In the data rows, the value 128 means zero.
Some points, one per row:
[58,110,226,135,173,51,160,25,141,170,91,36,154,108,87,147,76,132,233,31,184,134,183,136]
[103,123,110,131,111,122,180,139,123,106,78,131,98,107,56,85,118,180,108,153,101,169,161,96]
[104,110,154,157,158,105,143,92,117,111,97,100,148,70,123,67,145,135,180,91,100,128,171,97]
[221,145,175,86,174,142,92,103,129,98,160,81,156,197,159,182,124,83,129,105,140,118,96,133]
[67,115,156,114,162,137,116,62,83,126,89,81,76,62,69,93,82,136,206,65,96,175,143,56]
[59,85,33,141,136,124,225,190,132,141,115,208,46,107,0,66,117,161,104,171,40,74,207,14]
[55,111,144,139,226,64,146,96,139,173,129,121,168,179,113,228,106,179,160,89,216,88,149,120]
[66,111,135,151,148,128,147,104,174,186,57,126,78,81,116,75,152,112,180,107,65,95,101,115]
[118,117,79,139,94,164,136,161,128,119,131,185,118,118,127,114,126,161,92,170,73,123,105,133]
[106,126,159,96,151,100,140,99,102,150,87,90,150,74,131,137,124,163,181,90,116,153,158,139]
[114,116,155,59,82,198,63,99,77,109,168,101,72,134,151,109,133,124,168,92,116,166,81,173]
[103,150,85,128,103,119,193,175,129,137,140,143,84,114,65,99,145,95,100,167,120,136,201,98]
[70,102,105,131,83,92,225,175,84,212,69,137,100,77,21,113,163,94,89,170,98,175,250,181]
[156,87,173,104,117,108,92,87,204,191,161,81,155,177,131,179,121,109,155,92,197,0,124,167]
[144,99,99,119,196,90,149,169,95,136,107,148,143,88,102,142,150,79,89,156,139,106,180,153]
[124,188,141,99,142,169,125,117,71,125,79,115,86,104,137,109,138,163,144,117,73,148,95,109]
[214,48,79,63,133,94,128,190,148,140,208,155,140,152,123,153,52,193,55,196,125,96,152,149]
[173,143,107,210,100,95,124,166,156,68,120,166,154,152,158,115,170,63,74,178,153,167,118,142]
[130,124,120,229,88,86,177,131,166,95,146,136,129,103,112,81,189,119,131,118,162,155,192,94]
[203,121,153,145,118,133,98,98,167,68,178,134,178,193,192,138,65,164,144,95,122,110,77,85]
[54,251,58,222,156,146,116,159,81,48,125,217,68,129,95,123,186,255,86,175,109,177,116,0]
[130,174,144,121,189,155,57,110,208,147,121,123,144,182,157,192,135,79,147,99,140,95,110,115]
[141,142,117,53,126,177,84,153,209,137,124,145,125,198,163,159,105,114,77,164,134,113,97,133]
[77,106,183,79,127,105,131,58,78,156,153,63,79,113,78,105,140,156,206,56,120,102,152,158]
[121,183,102,102,157,194,94,153,170,102,191,171,127,155,153,185,125,121,83,170,144,88,73,144]
[162,172,127,153,167,137,129,148,208,76,145,129,132,172,86,171,168,158,101,160,105,93,144,119]
[147,179,80,143,122,149,92,175,156,67,171,180,141,185,128,194,148,114,80,148,151,108,139,91]
[68,122,100,131,215,36,196,154,147,175,26,167,135,96,85,129,130,51,121,145,157,112,167,162]
[121,80,76,148,94,49,219,197,159,181,64,166,135,11,97,10,191,72,100,188,122,145,176,202]
[116,149,202,184,103,152,96,42,185,91,168,60,122,160,128,151,177,68,182,56,128,154,123,121]
[176,57,140,113,204,161,106,106,215,148,185,114,154,169,139,169,104,136,153,101,158,9,108,151]
[71,132,124,162,185,148,101,123,94,85,159,126,22,150,124,178,176,172,160,118,60,97,61,60]
[176,97,76,131,156,120,92,167,115,129,140,177,152,109,167,114,85,142,88,168,115,172,74,115]
[97,94,192,106,181,85,146,58,101,108,146,47,125,114,71,103,129,79,207,55,141,100,171,147]
[175,110,141,112,121,167,73,125,168,169,142,94,110,153,143,145,87,28,114,137,95,103,90,144]
[144,117,101,85,108,120,102,156,104,88,109,156,133,90,166,110,112,157,103,162,129,129,86,119]
[112,85,199,103,137,64,174,54,145,159,144,64,134,128,123,119,150,200,203,43,111,82,166,156]
[149,181,87,142,123,186,77,170,95,140,83,166,161,103,178,125,105,106,87,169,150,156,83,110]
[100,173,135,128,119,169,70,112,181,58,156,120,109,168,100,168,121,129,146,114,159,61,119,41]
[153,103,160,79,127,97,113,113,141,86,196,81,144,179,126,139,141,91,154,112,145,131,129,201]
[115,136,214,158,158,132,99,63,189,77,106,25,171,163,136,163,127,66,198,68,146,121,153,115]
[148,109,80,67,187,117,116,163,74,69,171,185,116,188,115,207,59,232,89,156,127,114,137,64]
[145,68,72,131,117,133,133,174,66,127,165,163,128,107,126,71,81,154,91,160,51,117,111,142]
[95,133,111,158,89,129,175,130,131,173,97,145,58,55,88,68,155,189,129,148,85,126,133,66]
[178,93,132,114,80,182,73,130,60,128,170,144,119,135,190,106,103,106,124,133,104,189,31,159]
[75,78,126,169,116,88,201,115,98,107,165,136,141,145,43,121,125,189,145,112,123,114,175,110]
[163,153,131,104,157,125,125,120,92,133,148,127,117,107,131,89,129,140,146,120,110,150,89,155]
[78,120,159,113,88,103,152,87,90,142,108,100,120,62,97,62,136,188,181,85,126,101,161,100]
[170,144,103,195,76,204,29,162,129,102,165,166,145,129,230,113,143,131,81,174,149,171,13,97]
[157,79,151,127,84,167,96,128,152,147,173,97,162,132,192,128,114,101,120,128,174,110,123,169]
[134,108,191,158,92,174,80,74,154,155,105,64,77,58,186,73,174,125,180,96,132,151,87,89]
[137,216,119,142,165,164,111,120,117,83,157,137,106,145,206,136,171,222,152,109,78,131,22,105]
[117,207,137,170,64,159,135,120,178,146,97,123,112,105,118,133,157,152,109,129,156,97,133,88]
[118,85,172,148,165,113,147,75,128,133,55,78,100,73,90,101,130,58,203,63,82,121,159,116]
[141,140,223,172,59,192,106,26,180,141,120,49,136,98,165,94,94,130,205,32,148,146,82,121]
[182,134,93,61,63,189,63,170,126,110,170,163,119,169,175,86,119,153,63,189,169,115,92,125]
[118,186,141,77,179,103,73,116,91,114,130,135,124,204,169,210,109,81,151,85,144,191,114,115]
[169,103,90,90,137,113,108,182,205,153,149,145,171,120,134,113,123,63,85,187,180,78,145,122]
[135,177,203,119,136,151,122,39,148,221,48,46,39,114,138,160,115,170,215,26,108,78,89,121]
[121,109,96,92,177,116,119,165,111,169,79,150,150,120,143,164,91,136,98,175,127,179,98,154]
[151,153,103,103,73,178,98,151,154,135,96,154,136,106,189,113,152,150,99,176,103,173,48,177]
[36,166,87,123,187,128,152,152,100,76,113,169,79,125,55,105,207,176,120,153,69,131,163,57]
[131,112,98,96,225,104,102,168,106,111,116,150,174,104,142,126,103,85,112,154,182,101,151,140]
[112,178,135,91,103,165,114,120,140,93,142,125,158,143,107,176,55,169,136,118,175,123,139,85]
[191,112,135,149,62,178,82,143,114,99,130,128,132,142,215,111,102,79,116,127,129,175,67,102]
[154,126,175,91,156,128,93,107,95,137,178,72,218,131,154,131,73,84,140,105,210,196,107,235]
[109,68,131,91,124,145,111,114,173,105,224,129,81,189,95,158,104,83,133,108,145,95,148,108]
[123,122,172,127,173,132,114,90,139,171,93,84,139,100,141,149,119,75,154,98,112,145,139,166]
[110,122,158,161,89,149,105,125,191,175,111,107,164,106,176,111,193,105,137,124,164,70,138,173]
[210,103,109,112,111,123,170,169,98,101,153,155,165,131,118,101,99,117,81,169,111,161,151,166]
[120,133,113,172,92,80,199,123,138,144,146,134,138,134,80,88,119,169,135,120,160,123,206,104]
[172,108,79,124,94,91,139,181,153,152,132,158,162,141,161,125,86,155,84,183,98,169,128,178]
[141,128,169,95,47,140,141,100,83,87,171,99,102,108,138,105,105,182,164,94,146,180,123,143]
[133,121,137,178,163,122,114,123,96,51,156,100,143,153,132,152,158,115,130,121,119,141,149,173]
[135,89,148,159,67,106,132,126,174,62,174,114,142,164,118,92,184,89,125,132,146,140,174,132]
[189,103,93,111,128,176,48,168,112,145,134,149,172,121,204,146,64,209,95,177,119,113,9,132]
[119,106,209,121,172,60,148,64,78,106,119,51,113,124,134,142,186,103,207,47,148,157,180,177]
[102,129,144,68,72,146,122,101,172,140,191,100,120,186,119,164,121,69,165,85,137,188,148,122]
[91,158,111,188,135,119,189,130,93,166,77,168,90,59,90,63,216,122,126,139,61,126,133,124]
[107,94,103,155,106,77,180,141,110,106,132,150,101,108,85,117,119,102,109,137,99,188,190,123]
[166,68,59,97,112,111,158,175,178,85,229,171,160,206,72,212,54,189,76,169,126,104,126,134]
[122,89,131,107,91,134,137,118,154,164,101,139,94,101,111,86,88,57,135,122,131,128,133,106]
[129,191,65,103,159,217,95,184,156,111,127,192,152,197,144,172,131,138,61,191,176,95,92,127]
[131,108,98,169,108,127,157,130,146,173,110,165,108,91,122,123,75,179,119,125,126,124,109,75]
[108,120,117,145,103,113,128,135,94,58,130,143,130,123,111,98,166,136,99,152,136,149,141,121]
[66,128,129,161,162,119,146,114,113,150,98,147,63,115,93,104,170,69,139,118,112,160,157,78]
[97,136,140,160,114,110,126,121,112,88,69,129,119,105,151,129,132,90,138,111,106,181,170,92]
[79,103,230,187,154,89,128,36,159,124,104,26,102,106,93,114,176,72,221,29,141,75,198,122]
[164,85,68,77,173,102,153,168,112,78,190,200,110,216,110,190,88,199,82,165,97,71,123,107]
[204,126,173,71,148,115,117,88,157,174,146,88,214,177,127,228,54,147,138,99,196,112,139,174]
[117,97,137,144,228,187,78,101,75,81,99,140,114,118,152,153,133,95,127,103,159,155,94,104]
[127,71,130,102,154,148,136,121,106,106,166,125,84,136,121,106,157,155,131,126,47,159,153,128]
[141,106,151,108,226,175,73,106,49,127,124,130,126,117,153,117,110,82,119,123,133,146,61,127]
[108,126,122,138,95,78,174,126,115,127,150,132,114,141,73,114,118,186,145,125,114,132,186,80]
[165,198,172,84,88,181,70,86,183,128,126,94,104,160,156,138,140,122,135,107,86,132,61,155]
[120,107,102,75,84,124,117,159,186,187,57,145,150,142,119,144,107,106,93,164,174,51,154,177]
[110,93,136,129,163,86,132,119,90,111,203,107,104,119,140,136,175,191,140,121,77,103,153,134]
[111,174,138,149,59,150,140,122,122,141,98,131,94,86,118,95,134,122,116,117,136,109,146,57]
[93,129,174,144,151,143,113,82,160,188,46,95,135,59,154,96,142,64,180,82,215,52,150,103]
[68,161,129,123,185,151,54,114,60,96,145,129,47,143,162,164,165,126,132,115,74,131,63,102]
[59,165,190,188,103,123,147,52,203,112,148,91,88,155,122,107,164,148,203,53,120,51,137,53]
[93,166,124,166,149,158,168,139,158,110,128,147,108,152,105,177,151,166,97,159,125,142,135,101]
[136,160,85,115,120,178,74,163,154,143,103,169,50,104,138,122,108,125,99,163,119,147,79,61]
[118,163,138,184,102,139,131,123,146,159,78,123,126,95,125,133,157,131,118,142,134,135,111,144]
[119,149,148,178,184,101,90,114,119,154,119,116,113,101,187,143,140,94,141,116,115,111,92,135]
40 more points follow, each with its number after it:
[80,116,133,65,144,155,139,126,142,225,55,120,141,103,125,140,100,110,154,118,186,102,147,202] 0
[61,162,143,160,131,68,145,118,113,94,122,131,166,96,140,129,138,149,136,119,139,170,147,114] 1
[178,124,184,123,111,106,93,90,65,140,117,58,128,69,187,57,144,100,178,90,124,166,116,99] 2
[69,131,156,153,79,147,130,86,96,105,108,92,88,69,89,71,171,114,187,95,86,120,139,92] 3
[156,116,100,199,134,161,116,167,103,103,131,158,93,135,165,135,205,82,71,174,112,196,115,127] 4
[143,138,156,70,109,98,149,103,114,192,101,102,101,137,118,152,113,144,135,114,131,91,103,151] 5
[77,145,203,89,101,69,166,39,161,123,91,34,103,138,73,117,117,159,233,23,145,113,205,100] 6
[67,121,126,103,111,186,116,111,140,91,138,128,120,135,119,98,153,143,131,129,49,192,120,159] 7
[125,172,163,95,136,137,123,108,101,147,60,80,110,100,153,127,185,101,167,90,91,122,155,155] 8
[194,94,100,86,40,60,202,176,63,129,109,147,83,142,118,102,114,163,95,149,61,207,166,169] 9
[132,97,117,180,146,163,93,122,171,45,217,129,159,151,113,109,109,177,128,142,129,47,93,62] 10
[165,174,78,167,107,183,77,190,142,88,113,162,145,174,187,165,85,107,74,177,149,112,96,59] 11
[92,139,65,138,219,174,104,194,148,87,155,194,112,185,160,167,176,84,56,188,178,118,107,95] 12
[100,125,93,178,121,75,100,173,168,94,193,184,179,167,190,119,127,124,84,170,181,120,125,93] 13
[145,102,128,157,174,122,121,122,107,174,113,143,106,73,110,84,181,40,129,110,148,90,142,159] 14
[173,87,137,63,57,184,134,124,171,137,133,128,112,155,141,101,67,160,128,115,148,122,160,87] 15
[124,164,66,128,105,135,148,181,112,90,190,180,78,197,121,143,135,176,81,173,92,119,134,81] 16
[91,113,117,108,154,133,189,121,180,122,98,128,106,122,71,126,84,220,145,141,88,66,183,69] 17
[101,106,200,114,124,127,184,51,109,139,99,68,164,128,108,110,114,195,202,52,129,152,164,146] 18
[148,131,134,156,80,171,125,104,116,122,136,127,94,73,110,62,161,122,152,99,66,187,112,124] 19
[115,130,115,63,122,91,130,161,106,135,110,142,83,130,139,134,154,156,95,159,75,75,156,182] 20
[149,117,154,133,110,135,143,96,136,147,151,108,139,140,95,149,135,100,135,109,150,89,124,140] 21
[113,104,72,127,132,99,133,170,155,137,147,172,160,149,133,133,107,87,92,165,119,113,143,150] 22
[122,164,172,82,179,124,132,83,117,125,124,56,173,149,118,173,119,192,198,73,130,89,125,149] 23
[148,78,73,108,160,148,127,188,237,96,192,163,170,161,102,123,97,112,69,195,184,36,136,147] 24
[92,130,119,106,140,158,161,138,197,119,99,157,77,159,84,163,138,141,95,150,82,47,157,100] 25
[89,123,128,42,124,134,164,129,170,224,29,118,143,72,109,86,121,96,133,139,123,38,170,183] 26
[148,120,186,100,103,102,141,84,73,152,92,66,119,109,120,113,172,66,196,62,145,187,142,192] 27
[167,136,136,122,101,134,76,129,166,168,133,107,123,140,159,180,104,61,113,132,112,153,103,177] 28
[183,133,206,133,200,69,139,80,87,157,166,74,214,202,149,214,53,193,158,87,208,155,128,107] 29
[152,175,133,162,92,155,65,117,202,67,169,113,42,189,145,171,183,90,143,100,117,63,122,54] 30
[141,93,100,89,145,79,173,163,72,118,99,149,32,116,82,95,154,149,106,162,0,142,119,180] 31
[145,116,138,167,93,164,148,121,120,80,149,99,145,141,102,116,101,167,137,126,118,159,144,124] 32
[109,100,155,93,174,133,105,102,124,109,146,84,136,123,107,89,136,112,167,95,143,78,165,126] 33
[123,39,135,169,136,117,138,106,138,101,197,123,96,86,87,93,141,109,130,130,52,104,125,145] 34
[137,142,134,66,149,178,125,136,76,79,127,121,142,164,185,161,124,133,125,127,99,157,80,167] 35
[196,87,94,56,106,154,88,160,133,102,190,167,167,134,191,84,45,159,104,155,163,106,99,111] 36
[83,99,135,161,82,158,114,119,178,86,166,128,45,141,155,108,222,169,126,137,51,111,118,113] 37
[133,156,75,101,127,125,82,178,150,127,194,154,140,163,166,178,100,144,78,183,127,85,96,127] 38
[84,153,170,140,120,150,118,99,127,101,85,77,114,89,159,95,176,83,158,110,140,140,149,106] 39
Which of these numbered points is nearest to each point below, ignoring the direction in which the first points spread most? Its number follows each.
[110,151,90,203,99,149,102,171,204,78,161,168,189,182,158,118,144,104,83,186,163,76,127,112] > 13
[108,205,55,172,39,57,168,208,144,107,184,206,89,187,89,154,160,255,53,195,100,82,168,44] > 16
[110,145,92,111,88,90,188,166,115,141,108,166,92,110,90,79,148,190,108,159,48,77,147,112] > 20
[168,126,161,150,108,183,89,89,158,116,210,111,53,207,171,187,123,175,131,108,126,52,67,59] > 30
[194,167,122,146,34,223,58,131,148,115,137,133,76,123,190,50,172,108,119,127,62,126,46,186] > 19
[104,63,129,101,136,45,169,135,121,136,113,118,132,143,76,132,100,74,126,132,141,129,196,141] > 22
[52,227,133,158,159,214,132,126,120,147,72,110,126,87,120,132,152,30,142,124,165,188,149,91] > 39
[78,82,118,105,145,130,157,120,150,206,67,116,99,60,86,89,135,109,137,138,119,78,142,148] > 26
[138,105,220,70,98,43,167,44,146,154,137,21,134,121,63,119,77,146,234,30,142,99,203,121] > 6
[159,127,156,96,137,102,140,103,105,161,109,112,120,123,126,156,90,113,138,118,105,135,96,186] > 5
[128,98,134,48,129,183,100,130,90,92,164,121,77,163,164,132,180,152,121,127,118,134,91,151] > 35
[118,128,113,129,0,59,200,130,158,206,85,140,95,62,100,31,133,188,112,145,102,184,182,118] > 9
[146,175,90,33,122,148,102,160,125,106,173,167,142,175,120,168,57,147,89,154,150,123,116,100] > 6
[102,105,102,129,135,103,169,169,174,123,92,150,125,102,50,91,110,66,99,163,148,132,213,97] > 22
[108,75,98,154,141,149,95,162,118,116,131,166,61,137,123,135,173,50,86,161,88,149,96,162] > 4
[214,171,175,32,158,86,133,104,102,204,150,83,180,198,152,209,52,149,131,88,179,133,110,193] > 29
[113,23,47,114,94,54,253,194,67,152,159,187,132,50,17,27,73,156,106,171,139,183,225,133] > 9
[152,101,142,102,217,104,112,118,84,110,163,125,141,173,146,200,66,176,127,131,136,110,80,137] > 23
[100,123,178,255,103,134,141,45,233,76,155,80,148,125,98,91,128,98,206,60,182,71,151,22] > 10
[97,118,138,56,158,95,139,119,81,134,156,120,166,148,126,109,137,180,141,122,132,187,139,168] > 18
[76,122,64,142,215,133,119,192,64,107,155,205,123,150,123,170,126,99,66,182,165,127,119,103] > 12
[143,169,96,75,76,176,99,155,117,122,183,169,128,162,139,160,98,131,75,144,167,120,106,118] > 21
[151,103,87,104,142,67,202,173,35,140,103,151,200,86,65,167,50,185,108,155,140,197,168,192] > 18
[152,92,144,130,121,137,120,128,119,171,168,100,190,131,161,137,114,150,124,128,170,85,109,188] > 21
[158,187,82,33,94,122,148,185,165,156,116,169,165,124,124,122,105,127,81,170,144,115,157,166] > 26
[207,82,227,77,129,48,148,41,111,112,86,12,177,103,125,122,42,147,214,54,90,195,140,179] > 18
[141,213,169,146,94,199,84,80,172,92,116,96,141,139,157,98,159,116,138,103,136,201,75,87] > 39
[152,93,99,127,145,139,96,149,203,125,127,138,178,119,122,138,56,141,118,140,140,53,141,113] > 24
[167,80,142,78,112,117,126,127,107,154,178,112,186,123,148,141,116,115,119,126,158,74,120,230] > 21
[187,173,168,123,87,132,90,95,111,60,166,121,231,186,155,156,61,183,131,93,184,150,83,95] > 29
[135,56,101,118,153,87,180,180,50,126,141,137,169,94,136,118,156,92,100,169,70,212,140,216] > 27
[119,102,90,110,117,105,210,144,106,169,151,169,144,143,88,153,81,208,100,132,95,133,175,131] > 18
[75,96,79,122,165,85,141,174,149,93,129,154,144,111,99,150,130,117,105,166,93,78,167,153] > 22
[118,94,75,37,170,122,156,188,60,136,168,171,171,124,132,176,35,195,65,183,208,175,148,159] > 18
[129,160,134,183,96,135,124,115,126,140,95,121,78,63,123,54,192,131,160,102,49,160,109,126] > 19
[151,108,142,80,155,140,70,112,102,53,141,120,122,182,133,141,112,99,141,108,127,119,136,123] > 33
[169,119,134,109,78,52,173,139,161,136,108,135,202,137,97,177,57,185,116,130,160,95,165,119] > 6
[164,144,148,186,80,174,131,94,162,36,209,88,161,191,108,139,126,131,167,91,148,170,94,102] > 32
[39,161,88,184,201,189,107,166,125,150,74,185,52,130,124,146,230,93,103,158,80,132,99,102] > 12
[117,153,66,148,128,132,165,176,137,93,195,186,104,166,79,122,109,198,84,188,106,112,109,100] > 16
[104,135,106,111,94,98,151,178,181,205,20,155,99,90,150,113,223,90,78,181,116,113,197,157] > 26
[135,145,207,221,123,175,175,39,116,143,137,48,106,122,94,116,169,96,210,44,122,151,129,100] > 32
[158,123,150,195,120,113,118,79,176,7,226,115,126,196,124,158,132,148,162,80,136,134,79,80] > 10
[163,129,111,169,99,206,67,156,189,71,182,147,151,164,172,138,112,87,85,165,155,100,85,88] > 11
[142,101,91,85,139,163,174,154,225,118,178,144,89,198,44,172,92,124,92,163,76,44,171,83] > 25
[125,118,126,138,46,51,208,139,148,179,121,152,101,92,86,37,173,146,102,158,121,177,210,127] > 9
[84,200,190,185,79,181,107,45,173,72,148,64,98,161,113,146,168,166,197,59,131,88,137,50] > 30
[142,185,98,162,71,209,37,161,117,107,138,175,157,112,239,68,155,150,83,165,134,163,30,99] > 39
[119,144,105,154,118,131,135,167,118,116,93,142,102,129,125,168,168,76,80,164,125,179,166,156] > 4
[171,77,89,125,182,125,105,159,86,87,157,170,98,135,133,95,124,28,112,141,108,111,106,112] > 14
[134,111,133,158,154,146,147,127,108,64,140,113,132,151,103,130,120,118,144,124,66,145,130,172] > 32
[88,33,139,142,171,120,130,116,122,107,175,114,130,112,124,146,151,133,143,121,72,59,144,150] > 34
[154,171,128,121,90,166,137,134,95,92,179,142,159,205,186,174,155,160,107,129,108,219,71,155] > 35
[168,110,178,142,114,86,156,75,93,150,153,83,163,138,124,136,154,141,200,59,135,119,137,158] > 21
[134,172,232,122,103,175,90,25,101,127,93,37,171,114,156,141,98,130,212,41,123,155,73,162] > 35
[127,174,120,157,147,124,133,157,146,94,109,151,143,126,126,131,163,102,94,160,140,110,127,135] > 39
[183,77,147,130,152,141,103,89,174,70,218,121,153,197,112,114,71,118,139,89,176,90,103,97] > 10
[86,88,83,148,106,52,185,190,163,223,37,157,142,8,106,88,164,79,99,192,118,176,158,220] > 26
[115,110,123,116,141,190,98,105,126,133,105,130,92,140,147,145,131,172,133,109,151,85,120,106] > 33
[134,96,121,127,128,142,107,133,149,56,198,136,102,201,154,121,149,115,121,135,40,116,62,118] > 37
[120,227,100,145,122,133,161,144,143,112,123,166,79,169,80,170,146,166,97,148,83,119,130,105] > 16
[196,114,133,180,145,187,83,127,158,68,156,123,169,185,168,137,113,155,105,126,133,82,106,112] > 10
[140,56,178,111,178,117,121,81,218,172,121,87,166,145,121,188,56,116,156,101,183,70,150,106] > 24
[164,53,150,87,168,123,116,110,101,72,168,94,170,204,121,149,123,54,155,104,137,169,150,167] > 33
[47,194,86,133,147,157,137,160,100,79,90,159,36,124,83,123,207,112,117,149,79,179,124,79] > 3
[171,140,151,141,86,110,154,118,159,99,137,115,138,147,111,82,89,161,135,118,99,131,143,121] > 32
[160,75,136,195,127,87,119,125,169,97,160,116,145,104,133,91,151,121,139,128,102,111,130,162] > 34
[162,113,185,159,131,161,96,62,57,178,96,76,117,56,166,45,120,99,180,74,86,161,80,147] > 2
[127,88,108,15,119,133,112,162,139,179,86,141,177,164,148,146,81,80,95,162,200,116,156,203] > 0
[144,154,139,93,132,134,79,133,167,184,88,114,148,123,179,185,118,64,124,130,145,135,119,173] > 28
[59,134,119,84,160,160,152,117,106,139,137,116,111,118,118,111,99,172,134,130,51,187,131,156] > 7
[203,129,163,145,126,86,100,75,142,36,212,114,129,247,125,165,104,150,152,68,101,115,74,102] > 10
[190,106,127,124,146,100,140,155,102,175,83,118,140,78,121,77,163,76,123,139,72,173,131,214] > 27
[102,102,163,110,188,133,109,81,81,214,82,82,180,69,145,156,71,94,181,77,231,158,147,132] > 0
[107,199,78,160,158,192,125,160,134,100,95,164,56,132,106,116,215,81,111,146,95,200,108,119] > 4
[115,70,146,207,69,142,100,125,149,157,151,93,151,84,154,138,137,122,138,119,150,90,144,121] > 21
[189,41,141,39,67,90,161,129,112,210,180,113,162,135,155,131,83,149,123,127,135,91,144,224] > 5
[94,154,116,114,70,68,197,142,103,136,81,133,116,101,38,59,123,149,105,164,83,161,233,110] > 9
[146,155,202,117,188,134,121,89,159,140,95,52,214,160,124,214,48,153,175,87,175,86,125,139] > 23
[137,147,83,123,111,106,82,174,186,98,188,174,143,167,182,168,121,131,91,181,135,89,109,125] > 38
[88,165,137,49,129,177,91,126,74,68,126,112,129,164,140,135,165,151,129,130,126,205,98,149] > 35
[156,130,140,118,75,134,141,108,126,175,112,122,69,71,130,68,176,80,152,106,100,148,101,169] > 19
[65,95,80,96,124,80,213,157,99,120,72,173,112,97,60,112,97,190,119,145,85,124,210,87] > 17
[71,100,168,114,141,148,136,86,93,121,109,89,125,84,125,109,122,123,171,88,91,169,134,135] > 7
[41,121,115,118,194,114,152,111,134,156,106,137,94,110,67,145,150,130,148,123,104,64,174,81] > 25
[192,145,155,71,142,176,75,125,108,200,139,92,150,151,141,137,54,88,111,134,157,180,87,166] > 28
[12,170,75,181,148,170,134,155,210,173,157,181,43,150,88,176,210,122,103,161,136,86,141,110] > 25
[110,117,140,151,80,149,108,100,116,121,69,110,64,78,117,63,192,73,164,90,109,180,109,125] > 19
[118,67,98,107,152,60,159,165,137,143,76,140,210,150,85,194,69,108,100,158,190,92,207,124] > 22
[143,167,114,89,137,148,75,151,199,119,173,167,114,187,149,177,142,87,80,162,147,23,96,135] > 38
[88,110,138,160,175,57,136,102,105,183,112,110,172,85,86,153,109,158,177,93,161,157,132,114] > 1
[167,143,143,134,142,178,91,111,106,98,132,110,142,134,167,133,143,100,156,100,100,182,72,162] > 35
[140,101,137,142,133,150,121,122,136,155,155,107,136,95,144,119,170,122,138,118,116,100,135,188] > 21
[121,121,109,150,118,98,165,150,107,90,100,145,91,96,47,105,150,127,102,156,58,161,133,157] > 31
[58,179,164,179,148,136,75,65,163,169,113,100,77,57,176,75,163,72,193,77,90,108,67,93] > 39
[174,171,177,100,140,148,75,104,166,150,130,82,158,183,196,221,72,111,151,97,221,130,93,168] > 28
[122,92,128,39,135,136,190,116,195,234,144,105,168,113,87,184,56,183,135,122,154,20,166,200] > 0
[181,138,144,96,120,161,86,97,103,93,190,110,158,135,147,112,89,159,160,97,127,127,73,108] > 36
[93,161,160,67,148,198,98,89,153,153,118,115,43,117,175,135,183,126,149,96,44,116,80,114] > 8
[114,137,92,142,174,125,127,162,88,163,77,163,146,66,135,123,125,132,103,175,135,125,95,148] > 14
[83,142,146,170,61,79,130,116,179,76,176,122,162,138,137,92,179,151,129,135,169,134,150,119] > 13
[132,136,93,164,130,116,128,160,61,128,169,170,117,113,138,142,130,165,78,163,142,155,106,115] > 1
[122,175,157,123,144,151,64,92,228,151,129,131,84,161,177,142,189,103,133,111,123,105,89,97] > 30
[104,96,204,173,111,124,194,44,136,148,151,47,191,108,75,144,114,162,206,53,175,141,156,104] > 32
[134,145,184,201,153,127,91,59,90,174,82,78,107,38,185,104,170,131,207,55,143,163,93,68] > 2
[107,126,137,82,132,159,116,124,132,89,118,114,136,132,109,129,160,122,136,123,74,132,151,148] > 7
[156,157,87,151,176,140,84,162,97,79,149,162,102,116,117,132,182,84,112,145,115,83,100,150] > 14
[103,95,143,182,157,117,123,115,104,64,167,117,93,100,103,101,169,114,127,137,72,178,113,117] > 34
[135,103,111,102,134,129,100,156,123,145,120,157,109,161,160,175,92,135,96,164,107,126,77,138] > 5
[136,186,208,189,133,203,120,39,174,166,78,45,87,132,109,148,168,87,207,38,145,103,105,92] > 11
[128,80,96,141,164,81,171,150,138,103,104,153,161,87,80,118,109,87,99,168,143,150,177,115] > 22
[39,158,163,215,125,137,107,70,98,104,101,99,12,74,136,55,180,97,196,73,69,177,121,36] > 3
[138,134,183,147,119,146,71,61,139,207,48,72,128,29,163,68,114,168,211,61,146,146,85,90] > 2
[170,120,133,103,159,143,106,113,134,83,221,114,190,179,130,162,89,234,133,130,180,83,114,114] > 23
[114,164,142,97,107,175,62,91,205,184,140,118,109,156,149,163,107,160,142,95,156,84,101,72] > 38
[90,187,147,142,106,146,130,97,207,148,145,115,114,160,136,179,186,125,162,85,158,137,154,93] > 38
